In the data rows, 50 means zero.
Each row of this table is followed by its label. One hidden rule gives the labels. It looks at one to three of the table's principal directions, none of them among the few with the most spread.
52:43:71:65:37:57:58:57:62:48:61:64:44:51:59:89:61:46:64:56:56:56:11:61:47:68:24:50 1
56:40:58:48:51:60:61:56:57:39:57:45:42:51:50:63:58:69:49:50:55:53:57:64:52:28:34:52 3
45:51:67:59:42:64:52:46:59:59:59:47:42:43:60:64:41:48:39:60:57:42:50:48:48:71:48:40 3
30:74:57:56:41:49:37:38:57:50:55:58:39:28:48:42:27:55:42:66:33:43:66:38:50:53:52:32 3
50:45:66:41:60:44:36:55:47:50:59:55:50:55:60:61:53:37:42:50:35:59:47:48:52:93:56:50 2
39:65:45:34:64:42:35:40:41:57:44:46:54:42:52:19:47:39:35:45:32:39:85:42:47:55:66:45 2
32:68:49:50:51:50:39:36:48:63:45:48:51:34:51:20:31:42:33:58:43:31:79:37:43:53:63:41 3
47:49:62:59:41:54:54:52:55:54:53:55:45:48:56:64:47:46:50:58:53:46:36:50:46:63:43:51 1
57:47:48:70:35:48:53:55:57:40:55:64:48:54:39:73:45:64:77:57:57:66:19:51:53:39:39:55 1
54:48:51:38:62:44:38:53:42:49:52:44:52:56:51:42:48:49:42:45:40:53:70:48:52:64:67:56 3
57:51:48:30:65:36:38:56:38:52:48:46:58:60:56:46:69:32:45:31:33:58:51:53:55:79:64:50 2
36:58:58:61:45:53:44:37:51:68:48:58:49:40:55:46:44:37:52:55:54:31:59:41:35:63:50:48 2
46:49:52:53:49:52:50:48:50:54:49:52:52:43:45:39:56:54:49:48:53:43:61:54:41:34:40:52 1
36:64:45:47:51:49:44:38:46:66:41:46:55:39:53:24:44:34:35:50:46:33:67:40:44:56:60:40 1
58:41:49:54:47:52:53:57:54:39:56:51:49:54:43:63:53:64:57:50:54:66:38:56:57:41:42:50 2
47:41:64:52:52:54:49:46:49:67:50:53:49:54:63:62:57:30:48:48:57:38:46:47:39:83:51:53 2
36:49:65:76:36:59:47:39:58:65:54:64:44:40:51:58:27:48:55:72:65:35:50:36:34:63:47:54 2
53:45:63:46:54:52:47:57:52:46:60:48:47:53:56:61:46:49:38:56:44:59:44:51:56:75:52:49 2
53:46:47:58:44:54:58:52:55:46:51:53:51:51:46:59:53:55:59:52:59:56:32:55:51:38:38:49 0
50:41:57:53:49:49:50:49:52:47:52:57:42:55:52:67:46:53:57:56:51:54:45:45:51:60:50:54 2
57:46:53:58:49:46:44:56:45:59:52:57:63:57:50:54:61:37:62:43:55:54:32:55:41:66:47:61 2
49:46:56:67:34:60:62:51:62:42:54:53:38:42:41:63:46:76:59:59:63:50:47:55:48:17:30:49 2
67:39:58:68:40:62:63:65:61:39:64:52:53:57:47:79:57:67:67:54:67:65:19:71:51:35:26:61 3
58:37:56:50:47:64:66:54:60:43:57:43:41:55:55:77:63:61:52:46:62:57:38:63:57:44:35:41 1
36:65:38:50:48:41:45:38:46:52:39:57:50:38:41:26:48:51:56:48:42:39:68:42:44:23:49:45 1
40:53:52:39:62:40:34:44:37:69:42:48:59:47:56:22:50:24:31:44:41:36:70:37:40:81:69:51 2
55:45:50:54:51:51:45:54:48:52:53:45:56:52:44:42:42:56:45:53:56:53:59:49:49:50:58:58 2
58:38:54:73:32:70:68:57:61:54:55:42:51:47:43:59:49:68:50:55:81:49:37:61:46:25:31:51 1
53:50:29:48:58:41:42:46:32:70:33:40:71:56:41:08:48:37:46:37:61:36:73:40:38:43:75:66 2
40:61:35:33:65:36:38:39:34:63:34:46:60:51:55:16:44:24:37:44:37:37:70:33:48:68:78:49 2
52:55:44:39:58:43:41:53:43:48:50:44:57:49:46:32:51:49:39:44:38:56:61:50:55:52:60:47 2
70:42:43:59:43:45:55:69:49:39:53:51:59:63:40:62:57:60:68:45:57:70:18:62:56:40:44:66 2
50:45:64:54:47:55:48:50:57:47:60:55:41:49:54:73:52:55:52:54:49:57:45:52:52:65:43:43 2
39:46:53:64:40:59:61:40:56:62:44:56:46:45:55:56:44:40:52:61:67:35:37:41:41:52:41:47 0
52:43:55:47:47:58:61:54:61:32:58:48:37:47:48:68:53:69:46:55:49:63:44:58:62:34:34:38 1
40:51:58:53:52:51:46:44:50:61:49:55:51:46:58:47:41:33:41:60:50:41:47:40:44:76:54:49 1
61:32:53:64:43:58:59:57:55:51:55:52:53:59:47:71:60:56:63:48:71:58:29:59:47:47:37:57 2
54:42:44:36:60:46:53:53:41:53:41:40:53:58:53:38:58:43:40:40:50:46:61:49:51:51:59:56 1
53:53:46:50:48:52:49:52:47:54:48:39:53:47:45:35:49:57:42:44:54:45:67:52:48:37:56:50 3
40:52:58:41:54:48:46:45:48:58:46:50:47:44:57:44:59:36:36:45:42:41:59:46:46:66:49:40 1
45:48:56:43:54:54:54:48:48:56:46:42:46:47:57:39:49:47:33:51:51:35:68:48:46:50:52:51 3
31:72:46:41:53:37:30:35:43:57:43:53:45:38:52:27:28:37:35:57:26:41:74:25:53:74:78:36 2
48:54:59:60:48:49:34:47:50:58:58:57:53:47:49:53:40:46:54:56:48:52:54:44:44:75:58:52 3
35:49:73:68:37:68:57:37:65:62:57:58:34:40:66:77:31:43:47:73:62:32:42:41:42:77:42:41 2
68:44:48:54:46:53:58:63:55:34:59:49:50:60:44:74:65:69:71:41:56:69:31:69:58:30:36:55 2
33:52:68:66:36:64:55:36:66:54:57:62:33:36:57:73:38:53:53:70:57:39:46:43:44:56:34:37 1
54:52:57:47:47:45:46:55:53:36:58:55:37:54:51:73:45:60:58:54:37:63:44:49:60:61:54:49 3
54:58:46:49:47:44:46:56:51:37:55:51:49:50:45:54:45:59:55:52:38:63:42:52:60:46:52:48 2
47:44:58:64:38:60:59:48:62:44:56:56:39:44:46:70:50:68:61:58:60:52:44:54:48:31:30:45 1
42:45:51:52:49:68:64:40:55:62:45:39:48:42:55:38:47:50:33:55:69:29:68:50:42:34:44:44 1
55:53:32:39:63:32:37:53:33:56:40:48:70:58:45:23:56:31:49:36:41:55:50:45:50:61:69:57 1
38:53:57:55:51:58:50:39:53:63:49:55:50:44:59:48:45:38:47:58:55:34:56:46:39:59:46:48 2
56:47:54:68:37:62:57:53:56:59:55:46:54:48:48:57:49:54:53:52:69:48:39:56:45:48:43:50 2
37:64:51:49:54:42:36:39:44:66:45:58:58:43:55:34:50:26:50:48:40:37:58:41:39:71:57:48 2
52:50:48:64:41:52:53:49:51:60:48:54:56:52:49:54:49:42:60:51:63:47:33:48:44:56:49:53 2
53:34:68:56:49:73:66:52:59:57:57:40:44:51:61:63:50:56:38:58:72:36:57:60:42:48:38:57 3
68:46:40:26:69:35:43:67:35:41:48:39:64:66:49:37:69:45:45:29:35:64:53:62:59:54:62:63 3
63:48:46:32:60:42:48:63:46:34:55:43:52:61:51:56:60:54:45:40:35:70:42:59:66:56:55:49 2
10:71:59:54:49:58:37:14:53:83:42:54:41:24:65:26:18:20:22:71:47:11:87:15:35:89:71:23 1
40:62:55:40:57:49:37:43:44:66:48:41:54:41:58:26:44:33:24:48:40:37:75:41:46:78:68:39 3
55:57:45:66:34:55:57:54:61:36:58:55:47:45:38:63:45:73:68:56:55:63:33:59:56:19:33:46 1
46:51:55:56:40:65:62:48:65:37:59:47:34:41:49:65:35:73:44:66:54:54:50:52:60:32:39:36 2
46:52:61:68:39:60:56:49:59:55:55:55:46:46:54:61:33:53:53:67:61:41:41:49:43:53:44:56 2
66:51:34:43:56:40:50:62:46:28:52:51:57:62:38:53:60:66:71:40:41:72:40:63:61:22:47:62 2
49:44:48:60:49:54:50:47:46:66:45:50:62:49:46:34:57:44:53:44:67:38:58:51:34:42:46:60 2
33:65:47:44:56:43:36:33:42:67:40:54:52:39:53:25:51:32:47:43:39:30:80:38:38:57:61:44 2
50:35:74:64:39:71:68:52:67:47:62:52:31:51:63:90:42:61:50:69:68:45:35:55:49:58:32:52 3
53:41:53:57:44:60:64:52:58:43:54:49:43:53:51:67:44:60:52:60:61:53:36:53:54:42:41:51 1
58:48:50:27:67:34:42:61:40:41:50:51:55:65:62:56:57:29:44:44:27:65:32:49:63:89:65:55 2
63:43:50:53:51:50:45:58:50:43:59:48:53:58:44:62:48:60:55:49:52:68:42:54:58:58:55:52 3
58:43:54:56:44:54:62:60:57:37:56:53:46:54:48:69:58:63:61:52:55:60:30:63:53:32:30:56 1
55:48:52:67:45:48:38:51:49:57:56:58:58:54:43:56:42:49:65:54:58:57:42:46:43:66:57:59 3
47:48:49:66:38:61:60:43:59:49:50:52:40:45:44:58:37:70:63:60:66:42:58:48:45:21:44:53 3
65:40:54:70:36:57:60:62:58:43:59:54:52:57:43:76:53:65:71:53:67:63:20:63:50:38:34:61 3
67:38:43:54:50:56:61:61:51:44:53:42:58:59:42:54:61:63:57:42:66:61:40:65:53:27:41:58 2
60:44:46:50:50:56:59:58:55:36:56:44:50:52:43:56:58:69:54:46:55:62:46:64:57:22:37:49 2
43:50:56:46:48:50:57:47:53:49:47:55:41:50:61:65:53:39:49:53:45:46:35:46:52:64:45:43 0
Here are more rows. What is the label of each one?
60:42:59:58:48:47:44:62:51:45:61:58:55:56:46:66:59:54:62:48:49:67:31:59:49:61:41:58: 2
43:48:54:50:53:53:45:44:48:58:49:47:50:44:50:36:40:49:36:56:53:41:71:42:44:55:57:50: 2
45:46:50:45:53:57:60:44:48:62:40:41:50:47:56:35:56:43:37:45:61:29:67:50:41:39:48:51: 1
32:67:50:36:58:36:32:38:43:57:44:57:48:40:55:31:47:32:39:48:25:41:70:35:48:71:63:37: 1
67:26:62:67:41:55:58:65:56:45:60:57:49:65:49:87:57:57:67:53:68:67:13:58:50:62:38:65: 2
62:53:41:54:42:52:57:59:53:40:53:44:55:49:37:50:66:69:60:38:55:62:41:68:55:14:34:46: 2
47:51:52:26:64:40:44:55:44:37:50:46:45:50:54:41:53:49:32:48:26:56:64:49:60:57:57:47: 2
46:54:57:42:53:46:48:49:51:44:52:55:42:50:57:59:51:46:50:52:37:50:48:49:53:60:49:49: 2
43:61:47:40:59:43:37:41:45:51:48:53:49:48:52:41:46:44:52:48:35:47:70:43:50:58:63:47: 2
62:49:52:36:59:42:45:65:43:43:54:43:57:58:52:47:62:47:42:39:37:62:46:60:57:62:54:55: 3
38:68:52:34:65:38:25:43:41:53:52:50:53:41:52:23:39:40:32:51:22:46:86:39:50:72:72:45: 3
44:48:65:44:54:49:46:49:54:45:57:59:41:48:59:68:58:44:48:52:37:54:45:51:51:70:40:43: 1
56:53:47:39:56:48:47:55:50:38:55:44:48:52:48:51:53:61:47:45:39:61:58:57:60:44:53:47: 3
47:50:53:27:66:41:44:52:42:50:47:46:53:51:59:39:68:33:34:37:32:49:59:53:52:67:52:46: 1
57:43:41:46:54:55:60:54:47:49:45:38:55:55:46:37:52:58:44:46:61:46:59:56:50:27:51:58: 2
63:44:35:47:51:47:54:58:43:44:44:38:56:56:35:33:55:69:53:38:58:54:65:57:52:13:54:62: 3
74:40:48:39:58:38:49:73:44:29:57:49:55:69:46:66:66:60:63:38:40:77:31:66:62:49:49:68: 3
48:40:63:66:41:64:58:50:56:62:53:48:49:44:51:51:46:54:43:58:71:37:52:52:37:46:38:56: 2
52:50:46:38:59:40:42:53:43:45:49:50:55:53:48:43:62:46:49:39:37:59:52:52:54:54:53:48: 1
41:63:35:40:55:35:43:40:44:41:40:59:44:49:46:40:41:51:62:51:32:49:61:38:55:36:62:50: 1
48:63:32:41:51:48:53:47:50:38:44:41:45:45:42:33:39:65:44:51:42:51:66:47:62:19:58:41: 2
68:59:44:27:65:24:26:70:38:29:60:50:60:64:47:55:60:45:52:35:12:88:34:56:73:84:69:50: 3
66:42:39:47:46:46:65:66:53:28:50:50:51:62:44:69:67:62:65:42:51:73:14:65:65:26:34:52: 0
36:73:55:27:62:36:28:42:50:34:58:57:36:42:57:53:37:48:42:56:06:60:68:39:66:77:67:31: 2
42:58:59:55:50:51:36:42:52:56:57:55:46:45:53:52:31:47:48:61:43:47:64:39:47:74:64:48: 3
59:45:50:44:48:49:61:60:55:30:54:51:41:57:50:71:58:64:58:49:45:64:33:60:63:36:38:51: 1
54:44:52:57:45:49:54:55:54:42:54:61:51:53:48:68:61:51:65:50:52:62:22:58:51:47:32:51: 1
44:58:53:35:57:46:48:47:48:45:48:47:41:46:56:44:51:51:42:48:34:42:71:49:52:46:54:48: 2
52:38:58:75:33:67:65:48:63:50:55:55:41:48:45:73:44:69:66:62:76:46:40:54:42:28:31:56: 3
50:54:60:64:39:50:46:52:58:43:60:61:41:49:49:74:35:59:63:64:47:59:34:47:53:62:49:52: 3
50:63:44:37:53:38:43:51:49:33:52:52:40:52:51:60:41:53:52:52:25:65:44:43:69:61:64:39: 2
40:51:59:52:50:56:49:42:53:63:51:51:49:45:61:51:44:33:39:57:52:41:48:42:46:77:52:41: 1
42:52:61:38:55:52:47:47:53:47:55:47:38:44:59:56:47:48:31:54:37:50:60:46:57:70:53:35: 2
55:48:47:48:50:57:59:52:55:41:53:43:45:52:49:56:47:65:50:52:54:53:54:56:57:32:48:49: 2
A new table starts here. A hidden rule labels the rows of this table. It goes by one to three of the table's principal directions, not those with the most spread.
28:61:59:33:46:62:75:54:59:59:50:54:35:28:30:38:54:50:53:26:68:26:51:53:50:55:43:79 m
48:62:53:38:31:56:39:60:43:47:47:59:38:57:40:54:38:48:59:38:46:44:59:56:47:57:55:54 u
65:47:38:48:62:44:44:34:45:60:58:45:52:66:84:63:32:40:50:54:38:59:65:45:47:38:55:27 n
62:46:46:65:68:47:35:46:49:45:38:42:68:50:62:31:65:42:67:68:40:82:40:33:55:45:56:23 u
53:53:45:54:51:46:46:49:47:55:51:54:53:47:46:53:41:44:43:48:43:47:61:52:37:47:48:36 n
48:53:45:36:49:42:55:54:49:49:51:55:38:59:50:53:43:49:47:41:45:49:47:54:43:58:49:57 t
46:58:56:43:48:62:58:46:57:66:53:48:44:33:45:48:45:47:54:36:59:33:66:49:47:40:51:57 n
35:54:53:47:50:40:56:61:47:53:34:54:44:45:52:41:48:36:57:43:51:50:48:55:34:66:58:47 d
60:46:47:19:65:38:66:45:59:39:57:59:45:44:29:59:59:75:28:46:45:53:46:48:46:54:35:68 u
53:44:53:52:52:35:48:46:49:46:53:57:60:53:42:67:53:56:32:46:45:50:56:47:40:62:44:49 m
60:53:48:22:35:58:54:51:59:42:75:49:38:56:33:63:49:71:47:38:50:39:65:54:63:43:42:83 u
35:52:46:64:21:69:57:54:49:68:64:39:42:49:62:51:31:35:60:41:65:18:72:71:51:34:55:60 m
65:41:42:67:70:40:37:36:46:46:50:47:68:58:61:49:55:51:46:66:36:76:42:34:55:42:47:23 n
34:50:51:29:37:45:69:62:48:45:47:63:32:46:33:60:41:60:35:39:58:29:49:74:37:64:45:75 d
31:63:70:28:29:72:69:67:59:53:44:53:29:34:34:47:56:55:60:31:77:18:50:62:54:64:54:92 n
47:60:49:38:53:51:62:53:54:59:42:59:44:37:40:47:49:45:44:35:53:37:55:53:29:58:46:49 u
47:49:48:30:56:45:74:48:57:49:57:59:40:45:35:59:52:64:24:39:55:33:44:56:41:59:34:72 n
38:51:47:48:41:47:52:59:41:48:40:56:44:53:53:47:41:41:56:48:50:47:51:63:40:59:54:46 m
41:57:61:45:56:56:56:59:58:45:39:51:50:31:29:29:71:52:59:47:59:52:36:42:54:59:48:62 n
43:52:52:46:54:52:57:47:50:56:50:52:48:43:50:50:46:46:48:45:55:43:56:51:48:50:48:50 d
65:44:46:61:51:52:42:52:51:40:54:45:56:64:57:55:58:57:42:69:48:57:34:49:59:49:49:47 t
65:61:66:52:45:71:20:46:46:48:56:45:54:56:51:57:49:53:66:58:49:59:58:33:79:40:60:44 n
59:50:47:38:55:43:50:49:52:47:57:52:49:56:50:61:49:54:39:49:45:51:55:49:46:54:47:52 u
45:51:51:48:31:53:46:61:44:46:44:53:41:59:53:55:42:49:57:49:52:43:49:63:47:57:58:57 n
39:53:38:51:41:42:58:51:47:66:46:51:38:57:70:46:31:30:60:32:46:42:60:60:28:52:58:44 d
54:49:37:63:54:52:52:35:51:72:58:42:52:50:72:46:35:36:56:43:46:46:65:47:43:28:52:32 n
59:37:33:67:52:43:61:35:55:67:66:41:55:61:77:63:40:45:34:49:48:39:58:55:39:35:45:43 n
45:57:34:54:50:53:44:48:38:63:36:49:49:52:76:32:30:22:76:48:41:59:65:55:36:40:61:15 n
36:58:46:37:32:64:61:57:48:57:53:48:27:51:56:44:32:44:64:40:59:32:56:68:53:42:55:66 d
51:44:43:48:61:42:51:47:45:43:42:53:55:56:59:45:54:49:53:58:44:67:41:47:49:56:49:40 m
67:34:29:71:59:36:43:24:51:57:92:36:68:65:61:69:38:54:27:56:33:56:73:42:60:18:35:37 m
55:50:64:43:63:46:40:48:51:40:45:51:54:47:42:51:62:60:52:56:46:68:41:33:63:55:53:51 n
56:43:54:65:58:35:31:50:45:38:53:48:61:61:47:55:55:54:43:67:38:72:39:40:60:53:51:39 d
30:56:50:41:29:60:65:71:45:51:27:58:34:44:52:40:43:39:62:44:65:29:46:78:31:66:58:58 u
54:53:57:19:82:41:63:50:59:42:38:55:44:32:37:41:65:63:44:55:48:65:36:40:47:58:47:55 d
38:51:52:62:57:56:58:51:53:52:39:48:59:33:43:25:67:43:61:49:59:53:39:44:52:52:46:48 m
54:40:35:87:47:53:41:44:45:57:49:37:65:63:81:38:49:33:64:64:47:61:43:48:53:37:56:24 u
48:51:41:46:51:47:55:51:48:53:44:51:45:55:61:44:44:42:57:47:47:53:49:53:42:52:53:44 u
48:45:51:46:57:29:48:52:48:36:56:55:52:59:39:59:55:58:35:51:41:61:41:45:51:65:44:57 m
36:60:43:24:38:65:58:63:42:43:29:57:30:46:52:27:41:45:82:48:54:52:47:69:49:51:58:54 u
47:46:55:44:55:38:51:57:50:32:39:60:55:49:31:46:69:63:44:52:48:63:30:46:49:71:44:59 u
27:61:32:12:45:46:79:56:45:62:39:59:15:46:61:34:21:35:67:25:49:38:60:74:26:51:54:58 d
58:46:55:64:55:50:36:44:50:46:57:43:62:56:52:52:58:53:51:60:46:63:45:36:66:45:50:45 m
46:41:61:64:47:42:31:50:41:34:59:49:62:63:44:63:55:58:44:63:47:63:45:43:73:57:50:53 m
53:46:43:55:60:46:49:47:48:46:43:48:56:53:60:39:57:47:57:59:45:67:40:45:51:50:51:38 n
49:60:63:31:55:46:51:59:54:43:44:62:49:35:18:54:60:58:38:42:51:46:53:46:40:67:45:59 u
72:50:48:65:64:52:35:31:56:55:68:47:70:43:34:53:58:59:38:51:39:59:60:27:58:29:37:34 u
64:38:57:82:60:44:25:42:48:40:59:40:71:62:55:56:62:57:45:75:41:75:34:30:75:43:52:37 d
34:64:52:40:48:64:63:58:53:60:38:51:40:27:39:26:51:38:66:37:61:38:55:55:42:49:52:54 n
61:40:43:74:60:40:41:46:50:48:54:44:66:54:52:50:56:51:38:66:41:62:42:44:48:42:46:32 t
62:35:31:73:47:45:58:37:55:65:75:38:56:61:70:69:37:49:24:55:48:33:60:60:42:28:41:44 t
35:62:55:45:34:68:62:68:50:58:27:55:40:34:48:35:50:36:64:42:68:28:51:68:32:61:58:53 u
51:48:50:64:41:55:45:49:47:59:51:45:53:57:68:58:42:40:53:52:54:42:58:54:49:47:57:42 n
42:54:55:33:71:41:67:45:60:45:53:58:51:34:22:40:69:61:39:36:51:54:40:34:53:62:33:67 m
50:47:53:54:61:41:64:44:60:60:56:53:60:33:34:58:59:53:24:39:55:35:58:46:33:54:37:53 n
53:49:49:53:50:49:47:45:50:53:57:48:52:55:54:56:47:50:48:49:47:50:54:47:53:46:49:49 n
37:51:50:44:53:39:61:49:50:58:47:55:46:42:47:49:44:43:48:35:50:44:60:52:36:56:49:52 m
49:51:41:40:58:35:52:50:46:46:51:57:47:55:47:50:44:47:42:46:38:58:51:50:40:57:45:44 t
57:46:44:61:60:43:44:46:51:46:49:45:59:59:60:41:60:47:55:57:42:69:37:37:55:51:50:40 u
50:52:71:42:54:53:39:51:55:34:64:48:54:41:17:56:66:72:44:54:53:57:48:35:80:50:44:73 d
34:56:49:40:29:62:56:65:40:52:29:57:34:47:57:43:34:40:68:48:59:36:54:76:37:55:62:50 u
35:57:56:23:41:55:58:66:42:40:28:62:34:46:47:44:46:49:63:48:58:46:46:67:44:69:58:60 n
72:33:43:59:88:22:62:21:65:57:81:46:78:41:39:75:64:66:00:51:39:52:62:28:41:41:22:42 m
59:49:54:61:42:69:38:53:48:46:42:44:56:51:59:46:56:52:64:68:57:54:43:52:62:42:59:43 u
37:54:53:16:39:59:59:60:45:40:37:57:29:45:46:43:43:58:71:46:56:49:52:67:54:54:57:69 m
12:65:50:00:47:43:74:69:44:44:25:65:15:35:38:22:39:41:80:25:53:52:51:67:38:70:58:72 m
63:45:42:62:45:55:41:44:50:55:58:39:51:64:73:54:42:47:57:60:46:54:52:50:57:33:58:41 t
53:57:46:33:66:36:58:51:57:52:51:55:43:44:38:47:51:49:39:40:41:52:50:44:35:56:45:51 t
48:53:50:49:48:52:43:49:44:53:45:49:47:58:66:48:42:40:65:49:47:56:53:48:53:50:59:42 n
65:45:46:51:53:56:50:45:52:49:55:48:53:53:55:61:50:60:37:63:52:46:48:54:52:41:46:46 t
48:54:51:40:49:49:55:54:54:50:49:52:43:50:47:48:52:50:52:42:51:47:49:49:47:57:51:60 u
51:62:62:40:60:55:48:54:55:50:47:54:50:33:28:45:59:53:47:47:53:49:51:40:51:54:48:52 t
56:44:42:66:56:42:60:40:57:68:56:49:58:43:54:60:45:45:28:43:50:34:60:52:26:43:43:39 n
59:53:47:53:40:66:41:47:47:51:57:46:51:57:57:52:45:50:60:54:51:48:56:51:62:38:52:47 u
39:50:52:59:39:52:53:57:46:53:44:52:50:49:52:51:47:42:50:48:57:38:51:61:42:57:53:50 m
Here are more rows. What is the label of each one?
41:48:54:50:45:45:43:49:43:48:52:52:50:51:47:55:40:50:53:47:47:53:60:52:54:49:53:49 -> m
46:45:51:57:40:52:48:62:44:44:37:49:50:56:62:50:50:45:55:63:56:49:42:64:46:59:59:47 -> n
76:33:53:65:72:40:36:27:59:38:86:37:77:58:41:71:70:77:22:70:40:70:49:23:83:32:33:53 -> m
49:62:52:38:54:45:43:59:44:45:37:61:45:46:36:43:47:45:54:46:41:58:49:48:39:61:52:40 -> t
56:62:52:50:40:62:35:55:46:56:49:48:40:58:59:51:36:40:63:50:47:47:56:51:52:43:62:41 -> t
61:39:43:65:54:34:44:48:47:47:55:47:58:67:65:67:47:49:31:64:41:56:44:52:42:53:51:38 -> t
43:52:56:30:58:46:70:51:58:45:53:60:46:35:22:55:60:66:26:41:58:36:46:52:46:62:34:72 -> n
49:53:40:46:39:63:60:45:49:67:53:47:40:53:71:53:31:40:57:40:56:32:65:63:43:38:53:48 -> u
56:46:53:59:68:42:43:44:50:44:46:52:66:43:40:47:63:54:41:60:44:66:43:36:51:52:44:36 -> n
42:51:52:48:43:48:56:58:51:48:45:53:42:50:44:48:50:51:49:47:53:44:40:57:46:58:51:61 -> t
63:54:64:56:39:67:29:51:50:46:60:45:50:57:47:64:49:60:52:61:53:47:51:45:73:41:57:56 -> t
54:54:50:45:43:57:50:57:50:49:46:50:41:56:56:53:46:50:51:54:53:44:45:58:48:52:55:53 -> t
58:41:31:74:52:52:44:36:45:66:50:36:55:66:98:43:35:30:69:59:43:61:54:49:50:28:61:21 -> n
37:46:37:82:26:65:49:51:43:67:51:37:55:53:77:36:36:24:73:49:58:37:64:66:47:33:59:36 -> m
51:51:58:69:38:65:31:53:45:50:41:45:57:48:53:40:52:46:73:59:53:57:49:47:62:41:62:39 -> n
47:40:45:78:50:42:32:43:38:48:59:40:63:70:73:52:43:38:56:63:41:68:50:43:66:44:55:31 -> m
61:46:31:72:37:69:40:45:41:62:52:36:55:65:91:46:31:31:69:66:50:49:63:63:52:24:60:21 -> u
51:46:50:60:52:41:34:48:41:42:52:50:59:63:55:54:49:48:52:59:40:67:48:43:60:52:52:39 -> m
34:60:76:37:43:59:46:68:50:35:39:56:41:37:19:43:64:60:59:49:62:49:37:48:66:67:54:75 -> d
59:36:56:73:57:46:35:37:51:44:67:39:68:59:53:60:60:61:44:65:46:65:45:33:77:39:47:49 -> m
75:46:50:50:67:49:37:31:58:49:81:38:65:50:43:64:56:65:37:58:40:62:67:28:72:26:40:48 -> n
51:45:52:68:33:61:42:57:48:52:42:43:52:56:65:49:50:45:63:59:57:46:45:59:52:47:62:48 -> u
53:54:41:40:47:60:68:43:60:69:69:42:39:44:58:56:37:47:43:36:57:24:72:58:43:32:45:61 -> n
59:48:38:45:60:48:70:44:60:60:54:51:51:43:52:51:54:50:33:43:52:38:52:53:31:48:39:49 -> u
64:41:53:79:52:48:26:45:49:45:62:37:65:64:60:58:55:52:48:70:43:66:43:37:70:39:55:38 -> d
33:52:51:49:34:51:52:67:40:46:25:57:39:53:58:39:43:40:68:50:55:48:39:68:38:65:63:49 -> n
69:44:37:61:54:48:48:41:50:56:61:45:57:63:69:64:44:48:34:60:44:48:53:52:44:40:46:35 -> u
39:43:48:86:35:59:41:48:45:56:56:40:65:52:59:42:50:38:62:54:56:47:55:52:61:40:52:41 -> m
46:49:54:26:43:44:63:52:53:46:68:55:33:54:37:74:39:66:27:42:53:31:57:63:52:54:43:80 -> d
52:48:55:50:81:31:46:46:46:40:37:60:63:42:36:48:63:53:32:62:40:72:35:35:44:65:42:31 -> d
58:59:65:40:55:57:43:52:56:47:52:50:47:47:39:56:59:58:48:49:52:50:46:37:61:55:52:61 -> t
60:49:49:66:65:43:37:40:50:55:59:44:63:48:48:51:50:46:42:57:40:61:56:35:53:38:47:30 -> d
50:58:54:55:32:69:45:59:50:56:39:50:48:42:48:43:49:44:64:48:59:37:56:59:44:47:58:48 -> u
56:45:46:42:67:36:51:49:50:37:39:56:55:53:48:44:63:57:47:57:40:72:32:42:46:62:46:44 -> u
45:49:43:39:52:39:58:54:47:45:44:57:43:53:48:48:46:51:46:48:45:52:45:58:39:59:48:52 -> n
53:51:53:49:57:45:51:52:53:46:52:52:51:50:42:53:58:54:39:52:50:51:42:45:51:58:45:54 -> t
53:49:45:56:47:53:47:49:48:55:48:45:51:55:67:47:45:41:60:54:49:52:54:53:48:44:57:40 -> n
